In the data rows, the value 128 means zero.
In each game, the first row plays the second. By how much does the first row win? 10 means about a draw, 20 a big win and 0 a big loss. Wins can go round in a circle. Each row has two weighted sums of its numbers, A and B, taken from their middle values. A row wins by its A times the other's B, less its B times the other's A.
[149 153 124 132 151 123 135 148 119  69 116 111 104 130 116 177 133 146  97 121 134]
[114 164 170 124 156 103 123 107 154  80 133 128 139 125  91 126 130 128  78  91 131] -> 14
[ 93  98 129 118 135 106 122 133 106 159 157 145 167 126 168 141 136 146 132 163 131]
[115 136 167 109 126 125 111 119 133 113 152 120 150 140 140 144 119  95 107 146 102] -> 10
[145 163 120 139 135 110 129 148 111 118 134 107 158 127 131 145 134 125 114 133 148]
[133 102 103 113 120 127 134 128 117 136 124 141 113 132 159 133 137 130 142 153 143] -> 12
[124 131 156 128 159 161 167 125 117 130 140 136 159 135 139 141 100  83 127 161 134]
[150 133 121 114 134 139 126 120 131 102 119 115  95 127 118 136 119 118 116 128 107] -> 14
[128 124 145 163 122 180 148 112 172 146 134 157 139 141 109 109 105 112 159 131 113]
[142 107 122 167 148 116 142  98 141 134 153 173 140 132 140 100 145 158 140 129 118] -> 6
[ 99 113 127 122 124 117 131 110  88 140 111 141 118 131 163 139 160 121 129 141 121]
[146 121 102 171 101 119 151 140 125 120 110 122  97 127 119 132 152 129 152 119 133] -> 3
[135 122 113 120 120 131 127 135 113 114 121 116 106 127 141 156 136 122 138 144 125]
[123 120 115 123 118 154 134 156 118 142 115 117 126 123 124 133 114 118 134 133 130] -> 6
[153 134 176 147 198  79 127 170 155 125 161  68 168 123 107 140  99 103  79 126 134]
[118 115 116  93 116 128 107 125 107 154 126 124 128 122 158 118 127 121 153 137 119] -> 12
[100  81 119 126 126  66 126 120 110 101 115 153 103 120 155 131 150 130 122 121 126]
[116 151 133 138 108 109 107 130 120 106 112 132 143 135 119 141 156 153 126 110 123] -> 10
[111 132 178 142 165 106 150 131 122  68 125 136 145 137 146 176 106  85  61 157 135]
[141 129 154  95 161 127 106 134 117 121 120 130 133 119 132 122  70 117 112 130 115] -> 14
[149 153 142 116 143 181 117 124 145 118 129 146 136 140 106 142 101 146 118 139 121]
[100 146 161 121 143 108 128 127 151 115 146 119 158 135 108 126 111 108  87 111 124] -> 5
[120 146 124 133 120 116 118 133 125 124 121 113 137 124 118 125 149 143 136 102 127]
[139 105 101 139 128 103 141 145  96 148 137  91 114  98 155 122 131  97 140 142 145] -> 12
[124 151 107  99 125 117 123 141 121 106 119 101 109 125 113 151 132 133 125 124 139]
[ 93 130 157 120 126 113 127 133 102 118 108 119 143 121 150 158 127 108 102 138 134] -> 17
[115 146 157 117 167 124 143 152 106 133 143 124 173 113 142 132 101 116  77 147 159]
[147 134 112 138 114 146 130 137 128 122 125 109 113 120 113 124 138 134 141 119 125] -> 11
[126 115  95 156 120 108 155 132 151 119 165 124 123 107  88 140 154 193 151  94 175]
[120 126 111 141  99 100 124 127 140 135 154 156 166 138 147 129 144 144 150 134 133] -> 11
[177 136 117 154  81 131 113 127 190 107 132 114  98 139 117 184 129 165 138 137 112]
[110 116 114  83 108 140 109 127 130 149 118 116 118 125 136 105 120 134 143 115 112] -> 9
[154 136  94 105 106 139 128 133 159 113 149 111 110 126 110 143  97 138 124 124 145]
[165 131 124 124 126  88  92 127 177 118 164 120 140 116 101  83 138 187 128  84 145] -> 8
[158 147 195 142 139 124  93 124 169  95 155 124 172 143 129 142  90 120  93 137  93]
[146 123 120 161 107 123 122 126 152 126 145 118 135 135 130 154 160 161 145 132 133] -> 4
[ 85  78 114 134  92 100 116 112 134 159 140 137 124 119 133  82 157 131 169 113 111]
[125 121 158 122 112 101 138 145 129  93 164 142 170 142 152 151  89  89 101 147 121] -> 11
[148 126 120 153 164  64 161 137 113  80 158 128 137 127 164 178 154 142  94 153 175]
[108 117 177 120 134 107  92 133 147 143 161  95 131 126 123 110 118 116  79 117 100] -> 13
[109 128 122  93 121 101 105 104 138 131 157 154 161 133 161 138 152 158 133 138 144]
[142 121  93  89  91 107 116 120 144 134 178 152 157 134 156 127 134 160 144 145 163] -> 14
[118 109 127 157 131  82 134 111 136 110 143 156 133 124 143 120 147 137 124 134 113]
[173 138 126 120 144 132 104 144 132 117 130 100 122 118 121 121 101 154 123 103 114] -> 11
[117 144 113  93 146 168 156 122 119 164 140 120 142 121 127 104 117 101 109 155 169]
[146 129  91 173 101 139 170 140 114  96 105 136  97 123 108 157 148 134 184 122 151] -> 8
[125 105 144 162 143 139 178 123 143 120 132 137 130 122 126 130  98  95 119 136 139]
[109 162 178 115 166 132 129 102 133 111 134 149 173 142 131 117 108  99  87 132 119] -> 8
[136 109  90 146  24 110 126 107 148 103 149 181 127 145 147 143 145 142 183 124 119]
[100  66 119 139 125  98 146 134 109 146 154 126 119 106 154 142 141 141 131 145 120] -> 11
[159 132 108 130 135 122 131 135 136 101 130 136 120 130 135 154 149 156 128 132 153]
[113 147 149 113 144 124 127 123 149 116 130 128 141 130 102 133 106 107 102 119 127] -> 9
[117  89 101 138 130 115 145 131 109 143 123 153 108 121 147 107 147 130 153 137 129]
[ 43 134 195  87 128 165  75 140 107 169 106 125 153 113 129 132 124 158  56 116 126] -> 6
[153 142 124 148 139 162 147 139 123 131 128 124 136 132 127 126 128 132 137 135 135]
[118 135 117 119 149  67 115 136 122 146 156 111 184 121 148 122 145 141 120 146 157] -> 9
[136 133 152 128 148 153 133 106 118 105 123 157 136 146 146 116 104  77 102 147  99]
[112 156 149 100 173 123 135 149 124 130 155  97 156 121 111 120 114 114  78 133 164] -> 8
[104 121 118  88  70 165 143  79 113 129 137 171 141 143 170 138 118  77 132 161 132]
[109 122 152 123 123 121 140 133 152 114 142 113 109 120 109 136 114 105 104 125 127] -> 10
[142 127  95 106 110 180 149 142 120 135 121 112 114 134 141 169 116 110 139 164 134]
[101 161 147  84 156 142 119 107 124 152  83 118 123 122 104 122 131 122 103 120 137] -> 14
[124 141 123 139 115 138 127 134 107 145 118 126 139 135 125 117 143 129 147 123 129]
[105 133 140  82 102 147  98 119 135 126 108 130 127 130 118 125  95 116 126 118  85] -> 3
[104 126 135 102 138 134 129 124 113 122 125 112 121 123 108 113 124 104 104 114 130]
[108 114 109  80 109 126 120 100 117 110 102 154 101 135 166 132 143 127 127 126 125] -> 11
[118  94  93 128 136 120 145 119 137 165 150 149 125 115 130 102 145 157 154 134 163]
[147 135 107 124 117 129 132 125 138 133  99 147 108 134 121 134 115 137 136 125 132] -> 9
[193 151 117 132 145 142 125  59 149 100  93 210 100 161 128  93 108 117 126 123  84]
[160 143 113 105 126 138 112  84 131 138 128 150 136 154 162  87 104  80 138 156  95] -> 11
[124 123 161 173 148 157 155 137 110 145  89 132 127 134 127 119 122  86 141 139  92]
[110 122  99 107 119  98 130 131  89 126 143 118 126 122 153 137 160 124 115 135 165] -> 19
[ 99 130 153 128 148 142 142 121 145 141 144 133 154 125 104  93 104 113 111 112 134]
[122 131 155 144 149 145 143 132 138 104 126 138 136 139 115 141 114 107  97 131 126] -> 11
[158 149  87  84 117 148 121 145 134 126 138 117 141 131 132 140  91 143 128 140 149]
[132 155 123 101 112 118 101  87 111 138 127 171 168 157 172  94 134 103 144 151 102] -> 9
[155 130 109 110 125 149 134 137 117 123 124 109  96 123 132 138 112 122 130 131 121]
[145 117 122 130 121 136 132 151 102 137 128 121 129 130 149 132 121 101 143 154 115] -> 7
[134 109  98  98 102 154 122 127 134 161 124 131 104 131 140 107 123 132 172 129 121]
[110 121 166 156 203 168 155 129 134 167 136 100 130 103  97  89 116 124  94 121 139] -> 4
[142 125 172 199 124  87 126 165 164  87 128 127 136 112  87 137 102 161 112  79 126]
[122 110 104 119 117 156 149 165 121 154 127  89 112 117 117 144 113 148 134 120 141] -> 13
[120 154 137 112 116 133 114 131 141  91 105 120 111 126  95 148 119 160 111  88 103]
[170 116 123 155 155 181 151 164 149 170 151 103 119 122 104 119  92 118 142 147 136] -> 1
[138 109 118 179  73 125 118 114 151 126 129 170 132 147 132 122 146 138 184 125  99]
[130 106 108 124 131 125 147 144 109 136 114 100 100 104 151 137 101 105 127 128 121] -> 13
[157 120 101 105 133 112 108  94 171 150 149 149 123 140 149  75 129 136 136 123 131]
[167 128 119 135 167 168 156 142 134 121 138 121 115 133 124 149  94 117 115 155 141] -> 15
[ 82 101 151 146 118 103 108 108 119 101 110 183 137 138 146 150 167 165 121 122 110]
[128 123 127 155 124 120 135 128 105 107 111 126 112 127 140 132 146 116 140 123 118] -> 11
[108 136 154 129 149 153 137 128 142 153 153 123 157 130 114 122 110 111 115 135 133]
[143 105 105 127 110 109 131 111 130  94 119 150  87 139 150 125 143 122 131 126 121] -> 9
[163 102 102 141 137 128 166 151 124 105 142 116 101 123 130 155 135 130 155 132 159]
[144 126 137 104 145 130 107 134 125 117 127 110 116 118 114 119  86 129 108 112 107] -> 13
[105 110 115 117 117 104 107 119 116 173 142 125 151 121 149  97 142 130 158 138 122]
[151 135 117 153 138 122 126 111 122 124 126 156 141 143 148 112 143 142 138 131 118] -> 10
[144 150 112 109 121 149 122 159 118 119 124  98 110 112  93 158 135 162 136 109 147]
[145 151 126 137 130 139 111 172 110 167 126 104 156 133 116 132 132 163 135 135 149] -> 17
[151 154 141 148 147 109 123 174 107 133 119 104 151 123 119 132 122 145 116 117 147]
[134 136 144 138 118  89  96 129 110 112 114 124 134 135 132 125 130 145 121 101 110] -> 13
[155 164 130 104 145 125 115 113 144 105 136 103 118 130  98 131 119 149  99  97 127]
[137 118  98 124 128 109 127 143 122 151 135 107 125 114 145 119 134 128 147 139 143] -> 10
[ 87  81 129 142  96 107 163 126 121  79  69 143  57 121 149 194 138  88 100 141 116]
[154 150 106 110 132 128 100 127 176 145 165 119 151 125 115 130 152 192 138 131 174] -> 16
[125 115 134 111 143 132 120 128 116 133 119 124 117 115 111 103  79 111 113 119 118]
[109 113 108 145 135 141 139 103 102 158  96 115  80 111 120 102 174 115 146 110 127] -> 14
[135 150 120 110 115 121 117 133 107 130 138 123 147 132 137 134 134 132 131 133 134]
[140 123 126 166 142 154 148 143 121 147 119 122 124 117 100  86 121 129 145 108 134] -> 8
[121 127 164 131 137 120 123  90 145  88 119 160 107 152 130 122 110  83  94 127  92]
[143 131 128 147 136 131 158 135 127 120 115 139 124 127 113 141 119 121 136 129 141] -> 9
[111 144 133 117 124 137 136 134 119 117 119 116 126 129 120 153 142 116 113 133 138]
[105 114 158 147 147 143 154 123 135 127 120 144 138 129 131 125 114  94 109 137 125] -> 13
[179 163 118 102 152 137 115  85 141 103 133 174 144 162 148  99 126 145 114 129 123]
[170 132 117 111 161  78 123 119 159 117 158 129 152 147 150 121 117 130 122 141 145] -> 10
[156 116 102 177 134 141 182 147 107 132 146 124 132 125 126 152 151 138 182 140 154]
[155 132 127 136 160  94 153 114 139  85 139 118 121 130 127 134 105  83 115 130 124] -> 11
[151 109  96 182 106 148 162 112 120 116 101 147  80 127 127 125 139 114 178 130 119]
[ 90 117 161 135 129 128 126 134  99 128 102 124 118 120 148 139 130 115  99 122 123] -> 18
[ 82 146 170 115 145 108 132 125 140 112 145 111 160 116 121 137 110 114  75 111 136]
[135 147 195 175 162 102 118 154 175 107 170  98 168 127  71 113 102 146  97  96 110] -> 15
[152 109  86 157 119 116 146 100 145 122 137 150 107 128 131  97 152 126 162 122 127]
[104 144 126 106 130 156 148 104 131 147 105 128 129 123 113 112 132 106 113 123 149] -> 7
[184 175 120 135 124 128 101  79 129  93  90 200 129 179 139 104 120 116 134 131  82]
[114 149 157 101 150 121 117 136 125 114 126 121 149 130 127 138 107 109  95 130 117] -> 7
[149 132 130 143 163 133 166 140 112 107 108 139 134 135 158 169 106 105 101 167 165]
[ 88  91 151 154 116  97  90 172 109 155 129 107 128 117 133 140 168 169 109 118 124] -> 6
[132  93 106 114 123 133 129 130 119 148 140 134 110 122 162 133 142 138 147 154 142]
[148 196  94  89 123 123 134  39 178  83 136 160 137 146  96  75 121 100 140 101 124] -> 10
[166 155 102  99 124 121 142  77 134 113 138 152 146 155 168 101 104  68 147 159  99]
[133 158 144 144 179 128 134 152  84 160 120  92 153 115 134 110 145 131 117 137 135] -> 14
[111 114 137 113 128 154 136 131 110 113 108 124  99 124 131 156 106 108 119 134 116]
[144  90 112 164 151  95 143 147 141 127 149 125 132 110 133 146 141 159 145 141 159] -> 6
[112 156 183 146 165 133 128 131 151 126 140 119 176 128  98 114 116 133 102 109 130]
[145 145 131 133 118 111 126 155 140  95 157 103 139 126 111 142 116 143 114 112 130] -> 14
[142 137 114 117 116 135 112 130 115 146 106 136 118 131 124 125 125 148 149 117 126]
[ 87 149 151  90 109 168 120  77 136 130 132 162 144 136 133 100 117  96 109 134 111] -> 12
[151 137  97 102 131 136 129 113 133 120 134 138 124 133 136 124 130 134 154 139 144]
[140 136 128 160 146 136 124 134 131 148 139 119 138 130 112 104 152 165 150 117 128] -> 11
[129 107 128  91 110 160 116 134  92 139 101 123 101 139 171 143  96  91 138 163  87]
[139 124 145 173 166 146 171 135 166 139 150 123 152 122  97 108 108 119 123 121 152] -> 3
[119 128 116 122 115 112 155 144 141 102 154 115 120 119 113 135 116 100  97 122 162]
[107 102 125 136 118 121 111 129 109 149 119 129 111 125 156 121 155 145 127 129 115] -> 6
[140 109 112 145 153 116 132 138 128 139 136 115 118 112 124 124 151 160 133 125 151]
[ 91 132 164 101 129 153  64 184  86 169 108  87 144 121 133 139 130 143  88 135 118] -> 8
[113 140 105  81 146 153 107  78 156 176 131 131 126 126 107  92 174 178 142 109 161]
[130 135 122 104 124 114  99 125 122 129 138 129 146 129 146 127 143 154 127 141 135] -> 12
[130 152 158 133 151 100 119 162 100 110 131  98 156 120 131 140 132 129  96 120 125]
[105 111 137 143 120 141 144 146 111 140 123 106 129 118 125 132 131 113 132 129 135] -> 11
[141 126 113 163 108 140 141 140 117 141 124 128 123 132 127 117 136 118 155 128 129]
[106 139  94  82  79 157 119  88 105 119 111 168 106 139 145 131 160 148 152 132 136] -> 10
[120  94 113 172 122 103 140 128 120 136 124 143 116 118 134 106 145 139 155 114 121]
[118 146 150 101 113 169 108 118 151 147 134 135 141 140  95 103 108 124 143 115 101] -> 9
[156 132 115 104 134 162 122 138 118 139 125 116 108 124 130 137  98 117 133 143 117]
[138 103 103 137 118 129 136 142 122 153 141 124 127 124 149 125 144 135 152 146 143] -> 8
[ 79 114 158 115 155 123 138 121 116 129 130 139 141 118 118 104 108  92 101 122 129]
[127 114 138 125 135  73 109  93 121  90 143 158 134 126 155 127 138 136 105 130 107] -> 9
[143 131 126 154 135 135 164 116 169 102 149 134 106 127  79 125 114 103 134 122 144]
[123 130 127 118 209 128 147 159  97 137  89  57  62  91 101 119 145 127  90 107 144] -> 12
[133 138  85  92 106 155 142 118 123 139 136 105  94 119 113 119 143 115 133 118 154]
[137 143 142 130 138 114 117 117 125  83 110 127 112 127 121 132 127 113 100 113 109] -> 7
[117 107 140 193 138 132 119  98 163 155 114 152 120 129  92  95 163 170 174  96  91]
[158 142 138 129 127 132 116 142 141 107 130 104 130 129 119 140 109 121 123 125 109] -> 11
[126 168 145 128 130 110 105 122 131 105 135 146 173 145 121 147 157 184 113 121 137]
[176 150 125 114 165 121 129 164 122 128 144  96 156 129 137 151  99 121 131 141 139] -> 9
[ 98 120 162 108 142 120 128 124 124 133 132 123 146 129 147 131  88  74 106 148 111]
[118 129 205 134 174  67 117 171 107  82 170  95 180 120 143 154  97 112  49 137 119] -> 10
[116  53 114 167 126  88 145 105 127 137 132 165 111 132 181 105 130  99 138 155  86]
[107 145 172 100 154 112 106 121 130 123 137 129 160 129 121 109  94 100  94 121 117] -> 9
[122 144 151 124 141  87 108 134  86 122 110 132 157 118 130  88 114 138 130  86 116]
[119 118 142 165 124 114 152 169  96 107 110 105 124 114 126 171 143 120 125 124 142] -> 11
[ 76 118 152 110 111 112 126 155 128 140 154  78 130 115 109 149 123 112 118 123 135]
[117 141 183 175 197 115 154 162 147 122 132  94 150 105  91 111 110 127  83 105 145] -> 12
[104  93 119 127  77 150 128 118 146 141  73 170  76 130 105 121 113 128 152 111  94]
[126 138 171 152 161  87 100 151 110 124 137 111 178 120 133 134 143 149 114 125 126] -> 10
[115 134 126 119 127 102 108 138 112 118 127 107 127 115 129 144 161 143 125 116 135]
[139 127 124 147 141 101 117  94 139 116 135 192 161 153 152 103 131 127 129 144 100] -> 9
[138 142 152 104 165 127 136 128 131 130 156 117 158 135 132 135  93  83  94 162 144]
[149 129 115 110 141 120 108 138 134 137 139 125 135 125 129 111 129 161 131 115 144] -> 14
[118  87 120 113 116 157 145 158 121 154 127  88  96 107 123 151  96 105 133 145 129]
[138 133 117 137 137 102 123 112 128 108 131 145 135 132 141 124 139 144 120 120 121] -> 10
[109  87 103 155 125 112 139 146 132 178 166 108 134 102 128 129 162 168 153 126 163]
[111 115 121  96 139 110 123 136 126 175 147  67 130 103 117  93  96  85 126 132 132] -> 5
[186 111 101 138 147 138 158 128 137 112 133 107  90 122 125 133 100  99 152 131 119]
[ 98 141 161 107 134 117 122 123 144 115 146 117 148 135 112 131 117 100  93 120 120] -> 8
[ 73 124 155 109 134  84  78 147 101 142 129 131 165 125 151 149 155 167  91 131 126]
[125 124 107 144 128 121 131 145 128 151 147 122 134 117 116 125 159 171 145 127 153] -> 10
[130 125  97  84  83 110 112 127 101 112 139 146 143 148 180 161 129 111 135 163 132]
[130 134  99  98 119 134 144 133 121 101 118 145 114 135 135 167 140 153 140 137 164] -> 10
[160 164 145 110 142 124 109  82 146  74 121 155 114 143 114 119  91 109  91 115  88]
[100 161 162 112 136 143 107 134 155 143 144 125 172 130  93 106 115 133  97 119 136] -> 10
[133 137 123 117 115 119 121 120 117 123  93 144 110 132 138 142 122 127 128 126 117]
[181 148 106 120 142 137 144 134 137 103 138 126 143 135 122 137  96 120 148 142 140] -> 2
[138 177 144 118 146 112 106 119 115 105 120 132 162 138 131 131 138 140 114 126 126]
[114 114 145 128 140 138 138 119 153 166 169  93 138 108 106  87 106  98 124 125 135] -> 15
[145 138 112 153 129 136 131 135 122 149 133 123 132 133 123 119 146 152 150 127 143]
[120 124 123 112 145 184 141 102 152 161 124 137 101 136 104 109 111 100 133 139 120] -> 12
[ 97 139 124 146 117 172 103  56 163 175  92 160 115 145  95  95 171 153 186 103  93]
[123 163 156 121 174 125 122 144 113 137 109 102 142 120 116 132 119 149  93 122 150] -> 6
[ 87 127 125 121  94 170 118 132  71 145  95 136 112 123 152 149 166 155 153 135 129]
[138 172 107 113 109 146 103 108 133 164 148 140 173 136 113  86 151 153 150 120 138] -> 13
[115  88 109 160 127  95 136 130 140 138 146 140 123 111 137 126 144 158 147 129 131]
[144 138 148 139 140 139 144  91 149 108  99 183 122 146 133 109 103 101 103 134 110] -> 7
[144 136 150 168 136 149 165 135  99  70  86 166 106 151 143 181 148 123 104 149 130]
[ 58 119 118 109 124 166 183 119 117 144 118 137 106 131 120 157 152  67 124 165 166] -> 16
[124 130 125 130 109 108 135 141 121 103 104 131 114 120 131 144 122 115 117 119 142]
[152 108  80 134 121 127 130 135 148 157 148  92  88 102 106  93 138 145 159 111 152] -> 10
[128 101 111 133 134 114 119 121 127 144 153 147 146 126 150 117 142 149 145 148 141]
[129 117 156 146 147 155 148  97 139 123 143 152 139 140 139 102 104  89 117 143 106] -> 8
[ 98 106 158 128 139 141 152 121 132 127 127 134 133 120 138 129 107 101 103 136 127]
[139 130 113 104 144  98 125 126 131 129 161 129 148 127 148 134 142 158 117 138 165] -> 6
[140 134 107 122 111 132 136 134 153 108 136 109  97 125 106 138 142 142 133 101 134]
[ 96 116 114  99  93 112  96 127 109 190 140  84 141 106 129  75 120 111 163 119 115] -> 12
[ 91 158 179 134 125 140 116 116 157  98 123 143 157 140  82 124 131 142  96  90 122]
[106 129 120 136 116 121 135 133  98 133 102 128 113 127 126 125 149 121 135 117 138] -> 6
[131 127 115 113 112 139 120 128 145 115 114 137 110 135 121 128 132 154 136 110 126]
[123 115  89 100 116 138 126 175 123 172 138  89 110 111 121 149 128 156 158 138 161] -> 12
[101 150 170 119 138 116 120 110 149 104 148 120 156 129 107 121 118 110  83 108 126]
[147 179 160 145 172 128 119 159 148 125 153  97 181 121  80 115 114 160 104 111 140] -> 14
